(in the rows, 128 means zero)
A: rows in 3 groups, each row roughly a mix of its group's directions:
A (101 x 10):
[[120 128 147 111 142 176  83 162 181 153]
 [159  99 142 100 130 117 129 153 113 205]
 [141 152 126 135 113 195 170 106  86 143]
 [162 133 136 172 144  93 130 154  75 167]
 [137 170 130 139 115 174 183 104  87 144]
 [127 135 127 167  85 204 125 129 105 125]
 [125 120 130 167  83 199 115 127 104 109]
 [155 140 177 118 145 155 179 146  90  96]
 [152  87 149 103  92 115 150 120  79 172]
 [125 102  72 109 154 176 138 140 113 174]
 [139 164 118 147 106 188 167 112  89 152]
 [139 149  96 155 108 164 183 116  81 146]
 [ 82 131  89 148  99  93  77 121 150 148]
 [143 120 111 200 143 124 139 125  82 168]
 [118 164 138 122 121 162 185 120  67 132]
 [143 166 124 124 150 129  67 120 113 187]
 [153  84 155 110 106 108 150 125  96 189]
 [159 137 116  57 114 131 180 146 133 110]
 [171 129  99 160 131 102 155 113  73  92]
 [103 135  73 154 101 110  91 107 157 168]
 [ 87 188 116 127 134 154 116 143 164  84]
 [159 139  95 157 113 153 144 108 104  60]
 [108 166  84 121 130 155 104 150 127  64]
 [162  86 152 106 118 116 145 136 113 198]
 [118 131 162 105 141 151  81 169 170 168]
 [ 92 100  80 153 109  94  87 117 164 137]
 [165 147 114 148 108 106 163 118  84  71]
 [140 134 149 156  98 211 130 131 108 118]
 [139 159 114 159 112 182 181 125  97 151]
 [149 145 175 102 144 164 170 144  82 108]
 [131 138 140 158 126  86 136 144  65 177]
 [132 148  97  66 143 105 177 154 125 102]
 [127 162  86 133 137 141 103 124 134  51]
 [112 150 183 160  94  74 135 109 131 109]
 [144 123 138  90 171  56 119 137 157 128]
 [112 138 114 152  83 195 129 112  85 131]
 [182  67 144 113  99 129 137 137 112 165]
 [151 123 133  95 174  67 130 117 173 137]
 [121 173  88 131 134 162  94 106 115  73]
 [117 125  71 161 101 117  85 120 162 165]
 [ 93 113 166 112 119 107 183 131 119 182]
 [132 123 123  96 172  57 132 127 166 141]
 [175 127 114 158 137  81 158 116  82  98]
 [156  66 161 151 113 102 129 117 111 175]
 [ 88  79 138 126 124 144 199 146 128 137]
 [109 157 120  72 122 117 194 132 127  99]
 [105 199 106 132 142 141  84 122 140  93]
 [165 133 138 191 138 100 147 148  87 158]
 [159 131 135 169 136  84 161 146  79 162]
 [ 99 148  92 147 143 175 115 138 149  67]
 [118  96  81  88 159 164 140 137 133 176]
 [ 89 136 133  67  98 129 127 102 156  82]
 [134 100 127 122 136  65  75 150 162 110]
 [154 160 118 153 117 186 178 128 101 154]
 [164 144 105 158 114 154 129 114 112  54]
 [124  97 142 104 147  69  81 149 157 103]
 [137  81 178 144 117  98 151 128 142 182]
 [164 120 175  92 159 143 167 136  96  95]
 [125 154 163 182  98  84 124 105  99 102]
 [144 151 158 189 109  86 121 111  98  97]
 [152 129  85 172 125 139 137  94  86  81]
 [ 83 134  90 140 101 102  76 111 156 157]
 [134 124 117  96 173  56 138 122 160 143]
 [134 123 123  92 141 141 185 166 182 111]
 [128  79 141 119 130  98 204 136 143 118]
 [ 90 123  86 149 104  79  83 117 154 142]
 [123 134 131 156  83 204 114 120 101 123]
 [107 154  87 144 140 162 100 141 139  63]
 [168 101 142  81 117 114 149 156 119 185]
 [132 123 138 176 132 138  78  74  97 157]
 [138 175 134 160 108 176 177 132  94 141]
 [160 141 185  90 156 152 161 133  99 104]
 [ 96 121 126 107 125 169  88 100 183  96]
 [ 85 176 112 145 135 159 122 108 145  71]
 [122 156 172 188  93 102 118 108 122  96]
 [162  73 149 115 119 114 151 128 104 188]
 [126  88 145 102 129 127 174 145 113 195]
 [ 94 114 155 104 141 136 118 150 176 191]
 [137  98  92  84 162 166 148 153 152 164]
 [137 102 141 188 127 116  77  90 103 148]
 [ 95 140 138  73 104 161 107 125 174  93]
 [105 104 141  92 160 130 101 144 168 187]
 [138 151  93 152 127 139  70 118 115  68]
 [140 168 127 152 113 181 181 104 103 148]
 [112 158 160 178  86 106 118  98 111  89]
 [116 144 171 154 109  65 106  96 120  96]
 [120 127 144 100 176  64 142 160 160 130]
 [133 133 104  95 164  58 133 113 155 157]
 [183  92 155 101  96 105 128 147 123 172]
 [128 105 102  76 157 169 131 156 162 163]
 [ 88 166 104 148 153 145 126 128 160  67]
 [130 140 131 157  88 204 120 139  94 128]
 [124 155 173 164  97  70 125 111 107 102]
 [126  88 132 120 142  80  76 143 175 108]
 [117  73 140 123 139 113 195 160 150 140]
 [149 139 129 171 111  83 159 101  84  90]
 [ 64 178 102 133 157 135 137 125 129  90]
 [139 178 124 130 143  99  69  97  97 153]
 [126 154 159 192  98 116 107 102 122  85]
 [ 93 156 106 166 141 150 105 117 146  63]
 [134 120 142 154  93 201 125 143  91 105]]

one row of each group, then the others: which group is each in?
[124 158 122 139 111 173 181 123  70 139]
J
[ 87  81 146 145 139 130 194 143 151 135]
E
[118 128 134  62 128 158 109 139 184 101]
U

[173 133 175 105 161 158 174 144 113 112]
J
[128 191 111 104 126 134  73 117  91 146]
E
[ 99 127 168 111 138 141  81 150 178 169]
U
[149  84 154 119 131 115 146 139 122 205]
E
[156 100 125 175 151 150  70 138 153 154]
E
[112 108 138  97 162 144  83 149 167 179]
U
[164 132  85 165 124 138 159 115  76  93]
U
[135 112 181 109 153 148 171 154 103  83]
J
[ 92 142  79 160  93 111  91 111 151 162]
J
